[[128 112 115]
 [106 128 120]
 [120 145 112]
 [122 145 120]
 [ 99 129 113]]
->
[[128 112]
 [106 128]]

[[116 151]
 [134 156]
 [151 124]
 [114 129]
 [146 137]]
->
[[116 151]
 [134 156]]

[[122 128 135]
 [121 126 129]
 [134 132 136]
 [135 121 150]]
->
[[122 128]
 [121 126]]

[[118 132 125 120 122]
 [116 125 129 122 153]
 [121 139 122 130 122]
 [138 137 130 130 119]]
->
[[118 132]
 [116 125]]

[[146 134 132 117]
 [109 135 121 153]
 [156 126 129 133]
 [135 112 130 129]]
->
[[146 134]
 [109 135]]

[[143 157 128]
 [137 156 130]
 [139 158 130]
 [145 137 130]
 [140 142 131]]
->
[[143 157]
 [137 156]]

[[142 137 138]
 [117 120 124]
 [154 142 117]
 [134 132 114]
 [134 138 130]]
->
[[142 137]
 [117 120]]
---
[[122 103 124 116 145 100 106 130]
 [121 105 124 119 143 104 109 130]
 [121 107 125 120 142 105 110 130]]
->
[[130 130 130]
 [106 109 110]
 [100 104 105]
 [145 143 142]
 [116 119 120]
 [124 124 125]
 [103 105 107]
 [122 121 121]]

[[145 144 129 142 139 126 139 151 141 153 113 140 143]
 [139 116 120 115 135 141 126 121 139 129 141 135 118]
 [142 135 133 138 135 133 131 142 136 146 109 130 136]
 [128 112 123 124 118 138 117 115 133 119 125 124 116]
 [123 127 112 119 124 117 136 125 130 122 141 140 121]]
->
[[143 118 136 116 121]
 [140 135 130 124 140]
 [113 141 109 125 141]
 [153 129 146 119 122]
 [141 139 136 133 130]
 [151 121 142 115 125]
 [139 126 131 117 136]
 [126 141 133 138 117]
 [139 135 135 118 124]
 [142 115 138 124 119]
 [129 120 133 123 112]
 [144 116 135 112 127]
 [145 139 142 128 123]]

[[138 122 121 106 136 148 128 130]
 [116 135 123 123 130 129 124 131]
 [132 129 129 134 124 131 135 129]
 [116 129 120 137 129 113 134 119]
 [136 139 128 134 128 127 127 139]
 [144 126 131 118 133 153 130 138]]
->
[[130 131 129 119 139 138]
 [128 124 135 134 127 130]
 [148 129 131 113 127 153]
 [136 130 124 129 128 133]
 [106 123 134 137 134 118]
 [121 123 129 120 128 131]
 [122 135 129 129 139 126]
 [138 116 132 116 136 144]]

[[145 139 124 140 120 131 131 140 152 122 148 111 121 123]
 [120 143 131 117 151 120 142 121 124 128 112 143 125 151]
 [122 108 137 127 113 150 129 121 129 119 138 118 121 105]]
->
[[123 151 105]
 [121 125 121]
 [111 143 118]
 [148 112 138]
 [122 128 119]
 [152 124 129]
 [140 121 121]
 [131 142 129]
 [131 120 150]
 [120 151 113]
 [140 117 127]
 [124 131 137]
 [139 143 108]
 [145 120 122]]

[[130 147 124 109 137 130 122]
 [136 117 119 131 147 117 119]
 [114 136 137 141 130 144 132]
 [124 131 147 126 115 136 123]
 [126 123 133 132 111 129 142]
 [126 142 135 125 137 134 115]
 [126 120 105 129 115 120 147]
 [133 141 126 110 122 124 115]
 [119 133 133 130 113 137 142]
 [128 141 134 118 124 130 116]]
->
[[122 119 132 123 142 115 147 115 142 116]
 [130 117 144 136 129 134 120 124 137 130]
 [137 147 130 115 111 137 115 122 113 124]
 [109 131 141 126 132 125 129 110 130 118]
 [124 119 137 147 133 135 105 126 133 134]
 [147 117 136 131 123 142 120 141 133 141]
 [130 136 114 124 126 126 126 133 119 128]]

[[148 131 127 117]
 [148 128 131 120]
 [134 122 140 138]
 [139 123 135 134]
 [149 129 131 118]
 [140 123 134 131]
 [135 123 139 138]
 [148 131 126 117]
 [139 129 118 124]
 [149 129 131 119]]
->
[[117 120 138 134 118 131 138 117 124 119]
 [127 131 140 135 131 134 139 126 118 131]
 [131 128 122 123 129 123 123 131 129 129]
 [148 148 134 139 149 140 135 148 139 149]]

[[113 138 133 118 111 123]
 [129 129 138 134 130 123]
 [136 122 132 121 137 132]
 [130 125 125 137 134 121]
 [130 129 118 124 128 136]
 [127 129 136 131 130 123]
 [126 133 115 121 122 152]
 [113 142 121 133 115 126]
 [132 124 119 121 129 137]
 [123 130 127 134 125 125]]
->
[[123 123 132 121 136 123 152 126 137 125]
 [111 130 137 134 128 130 122 115 129 125]
 [118 134 121 137 124 131 121 133 121 134]
 [133 138 132 125 118 136 115 121 119 127]
 [138 129 122 125 129 129 133 142 124 130]
 [113 129 136 130 130 127 126 113 132 123]]
